In the data rows, 128 means zero.
Here are some numbered points:
[173 127 150 156 132 117 135 146 110 159 152 100  87 155 113 182] 0
[162 100 148 143 126 109 127 179 123 158 137  98  81 157  91 148] 1
[129 125 127 120 126 127 126 134 133 122 121 130 120 131 126 121] 2
[185  88 167 147 120 101 132 201 126 164 136  85  58 163  66 152] 3
[136 129 129 129 126 133 127 135 128 124 131 126 121 134 123 136] 4
[138 129 143 163 140 144 157 118  88 174 155 118 124 136 139 179] 5
[136 128 119 117 133 126 128 133 135 124 115 136 115 131 126 119] 6
[ 98 128 116 116 129 139 112 108 127 116 122 147 164 120 156 111] 7
[101 145 116 119 130 129 131 113 133 114 127 131 144 115 137 121] 8
[ 95 126 128 122 120 121 112 136 137 114 121 124 139 124 128 119] 9
[111 109 128 116 131 125 105 139 140 123 117 133 141 135 136 114] 10
[ 89 134 109 116 125 134 109 114 136 110 120 144 158 122 151 104] 11
[118 138 122 123 127 132 119 125 140 119 126 135 137 128 129 122] 12
[ 78 150 100 116 132 147 120  69 111 108 124 158 183 105 188 108] 13
[ 43 171  90 103 127 159 121  49 133  76 120 172 220  82 195  89] 14
[182  77 162 133 118  92 130 193 122 157 127  89  64 157  78 145] 15
[129 121  96 148 132 137 142  87  83 133 141 135 156 120 174 142] 16
[128 124 137 131 122 124 126 133 132 126 130 122 127 128 122 124] 17
[153 107 111 107 132 108 114 153 136 140 109 134  91 142 117 120] 18
[ 74 146  96 107 132 136 112  83 136  97 120 151 177 112 177 102] 19
[114 155  99 127 137 144 137 102 141 118 121 153 148 117 140 115] 20
[121 136 119 126 122 134 118 119 133 111 124 136 140 123 137 117] 21
[159 107 154 157 130 120 135 145  99 162 151 102 105 147 119 165] 22
[162 129 136 135 130 122 140 142 127 132 132 119  94 145 114 149] 23
[108 152 124 124 128 145 129 100 135 110 126 148 156 110 144 113] 24
[130 148 112 136 131 133 134 107 116 126 132 135 123 133 146 136] 25
[153 124 139 169 142 145 163 119  82 186 158 114 117 134 132 178] 26
[136 132 122 124 131 126 138 121 123 126 123 130 121 128 131 127] 27
[124 159 113 131 134 134 140  93 112 129 142 131 135 127 150 147] 28
[119 132 120 118 129 130 126 117 132 115 116 142 136 123 140 115] 29
[188  82 175 141 124  93 123 207 125 173 145  74  52 168  65 167] 30
[ 69 144 107 103 132 137 113  84 140  95 120 151 181 110 175 105] 31
[128 130 123 128 122 128 132 123 130 121 125 128 135 119 125 118] 32
[179 123 139 151 131 117 131 152 116 148 140 107  81 155 113 163] 33
[149 122 133 125 129 129 128 142 129 131 124 128 112 137 118 133] 34
[113 131 126 118 127 131 116 126 141 118 123 134 141 124 131 117] 35
[212  82 177 149 122  91 156 204 118 179 142  73  36 164  49 163] 36
[ 75 166 104 119 126 151 128  68 126  93 124 160 186  94 176  98] 37
[140 125 135 131 129 130 137 140 130 134 129 125 121 131 112 130] 38
[117 143 127 130 128 135 129 110 136 117 130 136 146 115 136 119] 39
[108 139 115 126 134 142 124  99 114 120 129 141 152 122 159 127] 40
[120 122 117 115 124 129 123 128 131 114 115 136 136 124 133 114] 41
[124 108 131 122 127 122 118 144 131 134 124 124 129 135 122 120] 42
[118 164 112 126 144 135 133 108 137 129 136 144 127 136 136 144] 43
[140 113 133 129 125 118 134 138 118 134 130 117 115 133 122 132] 44
[236  80 182 148 125  83 164 207 106 189 148  63  18 173  48 189] 45
[102 140 123 120 127 133 121 112 132 111 126 137 148 118 146 114] 46
[ 88 160  96 119 131 145 130  60 104 107 127 157 175 104 187 111] 47
[ 71 143  94 107 125 143 113  79 123  96 116 162 186 104 181  93] 48
[127 136 118 126 125 137 127 118 126 120 125 138 138 125 138 122] 49
[124 124 118 115 131 130 123 124 136 117 113 141 134 123 135 112] 50
[145 122 149 133 124 121 140 145 127 134 133 116 109 131 108 135] 51
[148 115 153 135 125 122 130 157 141 139 133 111 108 136  97 137] 52
[148 116 133 109 145 120 129 155 148 140 114 132  99 140 108 131] 53
[135 113 124 130 125 126 115 154 132 136 126 121 118 145 116 131] 54
[ 95 119 109 119 129 138 102 120 133 120 119 143 164 128 150 109] 55
[ 98 144 125 128 125 142 122 101 133 107 127 145 163 108 150 110] 56
[137 131 123 154 137 139 133 124 106 168 152 119 131 137 129 160] 57
[119 159 112 131 136 140 138  90 110 120 135 136 139 118 158 140] 58
[153 105 151 137 124 116 135 154 122 143 133 111 105 139 105 137] 59
[100 136 126 121 126 138 122 115 137 113 123 138 154 113 138 112] 60
[ 83 154 107 118 127 146 119  87 138  95 122 152 179 103 163 105] 61
[103 158 106 126 125 142 134  89 127 103 126 146 159 106 154 110] 62
[170 105 158 150 129 114 141 161 105 166 146  97  86 153 101 168] 63
[125 139 109 129 129 133 139 100 109 124 130 137 139 121 148 125] 64
[125 134 122 121 125 133 132 123 133 119 121 137 135 120 127 116] 65
[171 132 131 134 134 117 143 136 139 143 130 126  98 141 106 143] 66
[ 82 163 105 125 129 153 124  82 136 101 125 157 181  98 161 102] 67
[143 112 123 118 129 127 123 146 134 132 113 134 115 134 118 119] 68
[133 128 129 122 127 128 126 129 135 122 124 131 124 132 126 126] 69
[119 107 136 122 127 125 115 145 132 131 123 126 133 134 125 118] 70
[ 86 158 108 122 126 148 132  83 134  97 124 151 175  98 159 107] 71
[ 99 153 102 123 127 143 120  97 136 108 124 149 161 112 151 110] 72
[187 107 155 126 144 106 135 173 140 161 130 107  65 156  88 156] 73
[101 137 117 118 130 132 107 117 139 114 122 138 147 129 147 114] 74
[ 43 176  96 114 128 165 121  55 138  81 121 171 217  74 185  87] 75
[161 132 129 130 136 121 137 142 134 138 132 119  96 145 111 148] 76
[130 125 125 124 119 108 138 115 115 114 128 114 119 129 137 135] 77
[119 138 129 129 127 133 128 113 134 117 128 135 141 120 135 121] 78
[174  87 186 147 116  92 130 188 126 156 137  83  71 155  73 154] 79
[ 86 164 110 128 126 145 128  87 132 102 130 145 171 102 157 111] 80
[134 114 142 130 128 121 128 141 124 135 131 121 124 133 120 127] 81
[109 128 115 111 127 133 120 114 135 107 113 145 147 117 146 104] 82
[172 132 120 125 130 117 142 129 123 130 123 127  94 133 122 138] 83
[121 126 124 120 132 129 121 117 125 126 124 136 139 126 143 127] 84
[ 70 160 106 120 128 151 122  79 140  93 122 156 188  94 166 100] 85
[ 73 157 107 114 125 152 123  72 133  88 119 161 194  89 174  94] 86
[115 140 120 120 128 136 124 114 136 114 124 139 144 119 136 116] 87
[147 130 133 127 135 126 138 140 141 135 127 129 111 137 110 137] 88
[ 75 163  93 117 125 138 120  70 122  93 122 156 175 105 184  99] 89
[120 132 144 131 128 137 135 122 135 123 128 132 142 115 126 122] 90
[ 79 154 105 117 124 148 126  84 136  94 121 155 184  93 161  99] 91
[ 86 172  80 193 134 186 164  15  36 156 164 155 208  73 226 147] 92
[175  93 160 147 124 102 131 177 105 166 139  91  71 157  93 152] 93
[209  67 178 151 120  89 145 224 127 182 135  72  31 174  45 161] 94
[213  50 178 139 116  72 140 233 114 182 134  59  14 176  44 163] 95
[ 88 144 107 118 131 133 109 107 136 112 122 141 153 124 156 111] 96
[ 73 163  94 116 125 150 124  67 133  93 121 158 191  90 172  96] 97
[139 109 134 130 126 126 116 161 133 137 126 119 113 147 111 134] 98
[113 121 120 142 129 140 123 113 105 140 138 133 151 125 150 131] 99
[117 132 130 124 126 130 129 124 130 117 126 130 135 121 131 120] 100
[137 119 124 127 124 125 127 147 133 131 124 124 115 136 115 126] 101
[ 62 179  82 116 125 157 124  50 130  82 121 169 203  83 187  90] 102
[ 93 157 103 124 123 148 129  85 132 100 124 150 176  97 158 106] 103
[128 142 128 128 133 131 128 134 144 132 134 127 125 133 113 138] 104
[111 157 109 124 127 145 135  88 130 104 126 150 160 106 151 112] 105
[ 35 169  91 105 126 160 116  45 138  71 111 178 226  74 201  80] 106
[138 135 122 127 129 126 134 125 129 125 124 134 117 128 128 123] 107
[181 123 121 136 122 113 137 147 119 132 127 120  73 152 114 145] 108
[115 151 105 119 125 136 130  97 127 104 122 144 147 112 150 112] 109
[ 98 134 100 110 124 135 116 101 129 101 111 150 161 111 159  98] 110
[187  92 157 134 123  95 135 183 121 160 134  88  63 154  79 152] 111
[ 67 165 100 120 125 149 126  72 133  90 123 156 189  92 172 100] 112
[122 157 105 120 148 136 136 113 142 125 126 151 124 135 137 138] 113
[177  91 162 139 124 103 133 185 126 159 136  91  73 155  79 148] 114
[ 62 155  94 102 127 147 118  66 134  82 116 160 196  96 186  95] 115
[160 106 145 143 128 113 136 147 109 149 139 105  98 146 113 150] 116
[182 100 151 146 126 111 140 168 113 162 138 100  79 157  92 156] 117
[ 55 160  90 106 125 150 118  63 130  83 116 163 204  87 187  88] 118
[118 123 123 114 127 129 120 120 132 120 121 137 144 126 138 117] 119
[176  99 178 143 135 109 129 188 123 173 149  86  69 163  80 177] 120
[ 90 150 125 121 125 140 129  92 130 103 128 142 167 104 155 114] 121
[ 86 146 103 116 128 138 118  91 126 104 120 150 165 110 167 102] 122
[ 40 176  78 100 128 155 118  41 130  70 116 175 215  84 205  85] 123
[139 115 134 124 125 124 114 144 136 127 119 129 119 135 123 120] 124
[108 135 116 116 126 134 121 119 134 111 117 141 142 119 140 109] 125
[113 128 126 117 125 130 121 121 128 114 122 136 143 122 140 115] 126
[137 103 145 115 134 116 117 163 146 140 115 124 102 140 106 119] 127
[ 83 160 104 121 128 157 128  83 138 101 121 160 182  97 158  99] 128
[ 58 156 108 119 126 152 112  84 146  98 122 156 196  89 161  94] 129
[126 132 137 136 125 127 127 138 137 130 133 122 125 128 113 129] 130
[191 126 164 160 136 107 142 161 110 172 161  83  65 162  94 198] 131
[102 127 106 139 126 139 130  88  93 119 132 142 163 114 174 120] 132
[ 93 145 102 115 125 141 118  95 132 103 119 150 170 109 159 102] 133
[157 129 136 128 129 128 139 135 128 130 128 126 106 137 117 142] 134
[141 177  94 142 136 135 158  74  95 122 144 137 123 123 162 158] 135
[129 126 119 118 130 126 126 141 137 122 115 135 113 133 121 119] 136
[222  76 182 153 125  91 146 208 104 193 148  70  33 175  57 181] 137
[ 97 145  90 143 129 150 137  66  78 127 144 147 184 106 194 132] 138
[223  29 216 161 118  63 110 255 122 220 153  30   0 203   5 188] 139
[166  77 149 122 121  90 131 182 121 147 121  93  71 154  93 139] 140
[131 125 126 125 124 128 124 140 135 127 123 126 122 129 118 124] 141
[ 95 142 110 121 128 141 118 106 140 110 120 146 163 110 146 107] 142
[162 134 127 134 139 121 136 145 134 143 133 122  90 150 109 150] 143
[ 32 183  78 106 125 165 125  25 129  66 113 184 234  66 215  76] 144
[ 90 144 111 121 128 141 123 105 139 108 119 146 163 108 146 105] 145
[125 123 122 120 123 127 118 131 134 123 124 129 135 129 128 118] 146
[ 87 137 123 117 127 138 112 113 142 109 124 139 167 113 145 114] 147
[168  90 161 138 124 107 129 182 123 158 133  97  82 151  85 142] 148
[134 113 135 124 124 128 124 144 135 126 121 126 124 128 116 120] 149
[170 140 139 177 137 134 157 122  90 164 159 110  99 141 126 184] 150
[106 133 109 127 135 135 119 101 114 127 134 137 156 129 164 133] 151
[167 103 145 131 121 107 127 172 128 145 126 104  82 148  94 140] 152
[199  86 172 144 123  98 153 192 122 167 134  85  51 159  64 154] 153
[105 138 109 113 126 137 122 101 126 105 114 152 156 111 157 102] 154
[169 137 149 135 149 113 141 155 131 153 139 108  75 153 100 172] 155
[148 110 141 130 128 114 129 139 119 135 128 116 110 138 123 137] 156
[147 126 137 136 125 122 134 153 136 140 136 110 106 136  95 139] 157
[151 112 141 124 127 125 126 151 130 136 123 124 107 139 112 132] 158
[115 142 138 125 128 138 133 107 132 114 129 139 148 113 139 119] 159
[180 112 152 145 132 110 141 166 119 162 143  94  75 159  91 170] 160
[ 65 175  97 119 125 155 128  58 130  84 121 164 196  86 180  95] 161
[136 128 142 131 131 120 121 146 137 134 133 122 110 141 114 136] 162
[170  96 160 131 130 102 129 178 126 159 135  95  76 157  89 155] 163
[ 42 176  93 110 127 161 122  50 132  77 120 172 216  78 194  88] 164
[133 144 122 132 136 123 124 127 138 134 138 127 117 140 122 138] 165
[ 67 166 104 117 128 154 120  83 141  94 126 156 190  96 163 104] 166
[111 109 130 120 129 133 108 132 135 124 121 138 151 130 138 113] 167
[158 107 149 136 132 120 124 172 125 158 137 106  89 154  96 154] 168
[181  96 159 139 120 108 144 175 117 154 129 101  73 145  86 139] 169
[131 112 139 119 125 124 126 142 132 122 117 129 122 126 120 117] 170
[ 58 165 106 115 133 161 122  79 148  96 120 163 199  88 162  95] 171
[ 47 177  76 105 126 156 124  44 128  74 116 173 213  80 200  87] 172
[133 115 128 127 128 123 121 141 129 136 128 124 127 136 119 128] 173
[147 130 106 115 132 120 124 131 132 122 113 137 105 133 131 120] 174
[134 114 131 126 129 121 126 141 130 136 131 119 123 132 116 129] 175
[147 107 145 137 123 116 130 154 121 142 135 112 107 144 109 139] 176
New points follow, each followed by the number of its nearest point above.
[132 117 125 131 127 128 124 137 124 135 128 128 130 134 125 128] : 173
[165 100 134 120 125 113 125 166 131 140 115 120  88 145 102 124] : 152
[ 90 154  97 119 128 144 120  88 123 104 122 154 166 112 168 109] : 122
[188  75 176 171 119 105 136 187  88 181 147  85  65 164  94 169] : 93
[169  95 157 124 126 110 141 164 123 145 121 112  86 139  97 134] : 152
[214 103 162 169 130 102 161 167  90 183 156  75  50 165  87 193] : 131
[146 126 121 131 123 122 125 145 134 129 127 121 109 138 114 131] : 101
[ 58 163 109 114 129 162 118  74 144  88 120 165 205  82 169  92] : 171
[126 109 151 125 129 124 126 144 128 133 129 124 127 133 119 126] : 81
[112 148 108 121 127 137 128 107 132 111 121 144 144 115 143 111] : 109
[121 151 114 129 140 143 145  86 108 128 136 141 144 119 157 138] : 58
[125 134 114 120 125 130 126 117 127 116 118 139 134 123 140 115] : 29
[121 146 122 129 127 134 133 107 134 116 129 137 143 117 136 120] : 39
[157 107 134 129 125 118 133 158 129 140 118 118  98 139 103 127] : 158
[105 141 123 122 125 133 121 111 134 112 127 136 148 119 142 117] : 46
[177 103 136 122 137 103 121 184 146 150 119 118  62 167  93 148] : 73
[199  74 158 174 117 106 135 189  89 189 145  89  64 164  85 162] : 93
[ 71 147  89 170 115 169 120  64  66 124 153 147 205 107 213 144] : 138
[133 138 133 132 134 132 127 132 143 133 135 127 127 133 115 136] : 104
[150  88 149 116 130 121 110 173 142 133 109 126 106 148 109 127] : 127
[113 131 122 120 126 131 124 117 131 117 123 135 142 120 140 114] : 126
[124 156 105 122 148 140 141 106 150 121 113 159 138 123 136 120] : 20
[120 116 127 123 128 130 120 132 132 129 124 134 142 130 129 120] : 146
[188 156 120 140 133 123 160 107 113 123 132 132  83 134 128 150] : 83
[ 73 108 121 103 132 125  86 134 152 116 117 135 164 129 147 100] : 55
[114 114 141 123 124 124 112 145 140 121 123 124 134 129 122 120] : 70
[102 170  92 121 149 147 140  87 144 115 120 166 154 117 152 116] : 20
[126 109 129 150 126 134 121 127 105 148 137 125 139 132 138 135] : 99
[176 107 156 161 127 114 139 164 100 173 156  89  83 155  99 180] : 63
[135 112 136 124 124 126 127 145 133 127 121 125 120 130 116 122] : 149
[133 125 122 127 125 129 131 136 131 126 125 127 125 129 119 125] : 141
[102 113 126 117 128 135 102 127 136 118 118 142 157 130 145 112] : 167
[158 128 134 133 139 118 131 156 138 151 135 115  86 156 103 153] : 143
[124 149 103 121 128 135 133 102 122 112 122 146 136 119 148 121] : 109
[151 108 138 127 128 123 129 155 139 135 121 122 106 138 106 129] : 158
[146 125 143 127 131 124 127 148 139 132 129 124 109 140 109 138] : 162
[167 109 144 128 127 111 142 160 125 150 128 107  87 142  95 142] : 152
[125 139 123 124 127 129 121 130 140 126 132 126 129 130 120 131] : 104
[137 121 137 126 121 124 137 128 128 125 125 125 126 123 122 124] : 17
[210   0 224 130 102  31  66 255 128 228 134   8   0 212   0 165] : 139
[211  94 166 149 122 101 157 189 119 173 139  86  48 156  62 159] : 153
[169 152 133 189 129 138 154 108  84 164 168 111 104 133 130 189] : 150
[ 68 138 114 107 131 145 107  97 142 100 119 152 185 105 163  97] : 31
[183 109 152 143 133 110 140 163 118 161 139  96  75 160  94 168] : 160
[123 131 118 129 135 127 121 122 121 133 132 125 130 135 141 139] : 84
[125 134 139 136 129 132 126 135 138 128 130 126 131 124 116 126] : 130
[ 94 152 114 122 126 139 132  88 125 106 130 139 167 103 155 114] : 121
[123 115 130 129 127 130 129 125 119 128 124 135 137 132 136 121] : 84
[208  53 177 136 114  72 129 237 111 185 133  60  17 172  41 157] : 95
[ 96 149 116 119 137 142 118 116 153 126 128 141 157 118 127 119] : 60
[212  33 198 132 114  64 117 255 126 186 125  57   7 187  33 156] : 95
[123 136 141 134 126 132 132 125 133 125 132 128 135 119 123 124] : 90
[187  95 175 123 157  77 126 214 152 203 149  68  31 179  56 193] : 30
[155  96 151 127 126 115 132 170 135 141 122 112  94 145  95 133] : 152
[114 146 120 133 126 138 123 105 134 116 131 139 152 116 142 116] : 39
[123 141 133 129 129 138 132 116 136 117 129 137 140 120 132 123] : 78
[149 131 138 135 133 128 131 148 145 142 139 116 111 142  99 149] : 157
[169 130 132 134 129 124 141 138 124 134 131 121  96 142 113 147] : 23
[140 114 150 127 126 121 134 144 128 133 130 117 113 131 110 130] : 51
[ 77 153  98 112 126 145 115  88 138  97 120 153 178 107 165 103] : 61
[126 131 130 125 138 122 123 150 145 141 128 122 114 142 108 134] : 162
[135 146 119 132 131 137 136 112 116 131 138 130 124 131 136 143] : 25
[176  98 147 148 123 111 133 167 110 160 139  99  84 158  98 156] : 117
[173 126 142 149 139 118 135 147 121 150 134 116  82 153 115 162] : 33
[ 63 167  96 117 134 162 126  75 143  95 117 169 194  91 166  91] : 171
[103 139 127 121 131 141 117 116 147 117 126 140 157 117 133 115] : 60
[188  77 182 140 125  91 121 214 128 178 146  71  50 173  61 171] : 30
[205  82 175 145 123  96 154 196 124 170 135  81  48 156  58 155] : 153
[216  75 176 141 120  88 138 220 128 184 138  71  30 170  43 160] : 94
[157 141 124 143 135 134 151 122 111 140 135 127 106 133 125 150] : 134
[131 134  90 190 119 154 154  80  49 147 156 129 157 118 188 160] : 16
[157 117 122 118 135 115 127 156 144 145 116 125  93 144 102 128] : 53
[143 144 118 148 139 137 142 110 103 153 153 122 125 135 139 166] : 57
[113 132 110 116 124 128 119 118 130 113 120 137 141 123 142 112] : 125
[123 122 137 157 136 140 118 135 108 165 155 113 134 145 134 169] : 57
[116 156 102 120 147 138 137 112 151 120 115 156 137 124 135 120] : 20
[203  62 180 144 121  78 142 219 129 177 138  64  32 173  49 163] : 94
[200  88 169 149 131 101 147 189 109 175 144  84  53 167  74 173] : 153
[135 156 112 141 139 135 148  86 100 129 141 132 129 124 157 150] : 28
[161 113 154 131 137 115 128 168 127 150 129 109  84 154  99 155] : 168
[111 108 115 136 125 134 113 116 107 135 130 134 153 129 155 123] : 99
[239   7 226 167 113  60 134 255 124 224 149  23   0 200   0 188] : 139
[163  97 140 147 129 121 134 152 107 157 136 114 107 147 113 146] : 116
[106 128 137 123 126 137 123 118 134 114 123 136 152 114 136 113] : 60
[207 131 154 177 137 112 162 146  92 180 167  85  60 155  99 201] : 131
[156 118 142 128 126 127 126 150 131 131 125 123 108 141 112 137] : 158
[140 138 129 127 134 122 132 139 139 136 132 122 111 137 111 138] : 88
[140 129 143 133 129 125 124 147 143 135 136 116 114 137 105 142] : 162
[184  97 165 134 138 108 145 193 133 178 142  90  61 165  69 176] : 120
[160 120 157 138 137 115 132 172 148 155 138 107  90 152  82 154] : 168
[167  74 139 118 124  83 141 192 109 160 110  90  49 155  92 131] : 140
[179 125 116 134 122 114 131 139 117 131 126 121  88 144 120 142] : 108
[143 120 149 138 125 128 128 156 138 140 133 115 114 133  97 134] : 52
[106 155 113 126 131 140 126  97 133 116 135 140 153 119 144 123] : 24
[159 131 108 126 126 125 140 129 120 131 126 123 107 130 119 136] : 83
[123 128 143 132 128 133 127 140 139 129 130 125 131 124 113 127] : 130
[178 143 122 135 131 119 147 127 120 127 129 126  85 141 119 147] : 83
[ 75 148 100 109 128 144 115  80 129  96 114 163 183 105 178  92] : 48
[115 181  84 126 134 148 147  62 111 100 126 160 150 105 173 123] : 47
[175 132 142 168 137 127 156 128  97 164 151 106  95 144 120 178] : 150
[116 123 145 124 124 129 126 138 133 122 129 124 132 123 121 122] : 17
[ 96 153 120 124 133 144 130 101 144 115 128 146 163 108 139 113] : 24
[146 102 139 120 129 113 108 180 151 145 120 113  93 152  92 131] : 127
[101 146  99 122 134 142 123  91 116 118 127 144 159 119 164 122] : 40
[ 68 151  77 168 118 172 119  59  69 125 152 151 211 108 217 144] : 138
[127 138 108 130 126 132 134 109 117 125 130 133 138 126 141 127] : 64
[113 118 141 125 129 127 118 141 144 126 122 128 134 127 118 120] : 70
[137  98 153 124 144 111 108 188 156 158 120 115  89 160  90 136] : 127
[134 122 145 130 129 127 135 142 132 135 130 122 121 130 111 129] : 38
[ 99 136 132 125 129 138 113 114 144 117 128 138 159 116 138 115] : 60
[199  86 177 139 133  97 135 206 130 179 139  81  47 169  61 166] : 30
[199  88 163 143 124  97 154 189 122 170 135  84  52 158  64 153] : 153
[119 150 108 119 130 135 132 104 126 111 122 147 135 123 148 122] : 109
[227 135 161 188 138 110 173 141  82 183 170  81  49 159  99 214] : 131
[152  93 140 118 130 104 112 188 144 151 116 109  81 156  88 129] : 152
[104 145 108 113 125 136 125  97 129 105 119 147 156 111 155 108] : 154
[124 131 139 129 128 136 131 122 134 123 127 133 141 116 126 121] : 90
[135 129 129 125 135 129 124 134 143 126 120 136 124 134 123 125] : 69
[223 131 160 190 136 117 177 149  92 189 167  85  52 157  88 210] : 131
[ 43 136  92 166 123 165 113  48  60 139 150 151 216  87 226 117] : 138
[175  97 142 119 130  99 129 174 133 154 124 103  73 150  90 142] : 152
[188  92 154 129 125  97 141 190 132 165 133  89  59 159  70 155] : 111
[176 137 141 140 139 112 141 151 131 146 142 114  72 163 101 168] : 155
[173 143 141 155 135 118 142 131 105 143 149 107  86 148 125 179] : 0
[ 97 120 111 113 130 135 106 107 131 115 118 146 167 123 160 109] : 7
[158  95 155 141 129 113 128 166 121 156 139 106 100 151  99 149] : 168
[100 127 117 122 129 130 112 118 128 121 124 136 150 127 149 115] : 74
[189  85 177 146 121  90 128 208 122 182 149  70  49 169  61 170] : 30
[123 116 127 122 128 130 119 135 131 126 124 131 138 132 129 124] : 146
[183 113 160 140 142 115 139 162 132 148 130 115  73 157 102 156] : 73
[143 109 123 105 140 114 131 154 141 140 108 129 102 137 111 125] : 53
[168 136 114 129 129 121 145 127 120 129 125 127  94 132 122 138] : 83
[159 132 133 165 137 128 145 131 100 162 151 105 102 147 125 180] : 150
[154  99 148 159 122 123 125 143  98 160 143 111 115 146 126 149] : 22
[127  70 154 116 127 105  91 188 155 142 116 104 109 155  98 123] : 127
[124 127 117 122 127 134 120 131 131 122 122 135 133 129 130 119] : 146
[161 101 135 119 133 111 118 173 144 148 121 112  90 153  96 142] : 152
[198 115 146 162 132 106 161 154  93 174 152  85  62 159  98 187] : 131
[147 118 150 138 126 120 139 147 131 137 134 111 107 135 104 138] : 51
[148 104 151 124 131 119 113 174 147 140 120 119 100 150  98 133] : 127
[132 156 112 117 145 130 138 112 140 118 125 148 116 133 138 137] : 113
[127 120 143 126 125 126 124 138 133 126 128 123 128 127 119 122] : 17
[115 120 128 124 130 133 113 124 124 133 131 136 147 133 142 126] : 84
[128 126 141 134 128 130 124 148 143 135 130 121 124 130 105 131] : 130
[174 145 120 136 130 121 150 127 119 127 130 125  88 140 119 147] : 83
[153 114 144 174 129 142 150 134  83 178 158 111 118 138 124 171] : 26
[ 64 120 111  95 127 129 100 105 139  92 107 145 177 114 169  97] : 31
[ 24 184  71 105 121 165 121  13 123  56 111 186 245  60 229  74] : 144
[137 102 143 123 128 121 113 157 138 135 122 121 119 145 115 128] : 98
[178 103 156 137 124 105 149 173 118 155 133  98  73 145  82 143] : 169
[139 125 123 131 129 126 122 132 121 136 133 121 120 138 129 144] : 4
[141 136 124 130 130 125 133 139 138 136 131 123 114 136 111 136] : 88
[138 118 133 127 126 124 121 149 139 132 125 121 115 137 111 130] : 101
[179  96 155 153 125 112 137 161 107 157 138 102  86 151 102 148] : 117
[119 120 126 119 130 130 123 126 129 124 122 135 142 127 134 117] : 119
[ 59 178  90 118 127 158 127  47 130  85 120 171 207  79 188  86] : 102
[106 159 103 124 146 150 139 102 150 118 114 162 155 115 140 110] : 20
[136 104 140 104 144 113 107 177 160 143 109 131  96 153 101 130] : 127
[127 141 114 128 128 136 129 107 122 113 122 143 137 124 148 122] : 49
[178 135 137 174 138 131 158 127  95 172 157 106  97 146 117 183] : 150
[ 95 131 109 115 126 134 104 114 138 113 118 145 158 124 151 103] : 11
[ 80 131 104 106 133 130 100 111 143 112 117 146 166 124 160 103] : 11
[ 83 132 115 112 127 138 107 117 141 107 116 146 165 115 150 101] : 11
[163 129 133 122 138 115 140 140 131 142 130 120  90 138 111 147] : 76
[156 111 137 128 124 117 133 151 127 136 125 118 102 140 111 132] : 158
[ 63 178  87 112 126 153 128  47 130  82 123 166 202  81 186  93] : 102
[150 101 142 115 142 115 113 185 155 154 117 118  88 155  87 137] : 127
[118 166  96 128 132 142 139  88 112 114 135 141 140 118 156 136] : 58
[158 102 139 125 127 115 123 172 132 146 122 114  88 148  97 135] : 152
[116 106 135 117 132 124 111 146 140 131 122 127 135 135 123 119] : 70
[129 147 124 146 141 142 138 110 103 154 156 124 132 134 143 169] : 57
[106 115 130 141 130 143 119 113 104 144 135 135 158 125 156 128] : 99
[126 110 124 136 130 131 122 121 109 137 134 127 143 131 144 133] : 99
[104 151 123 122 130 145 133  98 133 108 127 145 159 107 146 114] : 24
[121 136 135 130 129 138 134 122 136 122 128 133 141 116 124 122] : 90
[116 162 103 119 131 142 137  92 124 107 126 150 141 118 152 127] : 109
[229  13 209 135 102  36 101 255 106 213 138  19   0 197   8 177] : 139
[142 161 116 129 134 133 144  95 119 105 123 148 119 123 150 132] : 25
[135 124 128 129 124 126 137 124 125 125 127 125 130 122 126 123] : 32
[ 94 156  83 132 129 146 129  59  88 116 139 148 180 114 196 132] : 138
[122 155 106 131 132 137 137 100 132 115 126 147 138 121 143 119] : 20
[155 116 138 171 130 140 150 138  87 174 156 109 114 142 122 176] : 26
[150 104 144 136 122 108 122 168 138 141 126 105  94 146  95 138] : 152
[150 125 140 153 139 128 136 136 103 166 154 106 109 147 124 174] : 22
[ 91 155 118 123 126 142 128  89 130 104 129 143 170 103 155 114] : 121
[ 94 148 101 112 126 142 124  91 131  98 119 150 167 108 160 106] : 133
[ 91 137  96 119 130 137 118  82 114 108 120 150 170 114 178 109] : 122
[141 118 152 127 126 118 135 146 129 134 129 116 109 131 108 131] : 51
[104 135 126 126 124 131 115 123 140 117 129 128 148 119 131 120] : 35
[  9 190  67 102 121 173 117  13 126  49 108 194 255  56 234  69] : 144
[129 121 130 125 125 128 127 139 134 127 124 128 127 128 119 121] : 141
[186 109 137 137 134 104 123 173 129 150 125 113  62 163 100 156] : 73
[122 133 120 124 128 133 123 132 143 127 125 132 137 124 120 124] : 12
[137 146 115 132 134 135 136 110 118 127 131 134 126 129 139 141] : 25
[163  99 144 121 127 108 129 167 130 144 122 110  88 146  97 139] : 152
[102 154 124 127 127 143 136  97 132 110 129 142 159 104 144 115] : 24
[128 128 143 132 126 132 131 137 136 127 130 125 128 124 114 128] : 130
[ 86 129 133 113 129 139 105 122 145 111 120 144 164 119 145 107] : 147
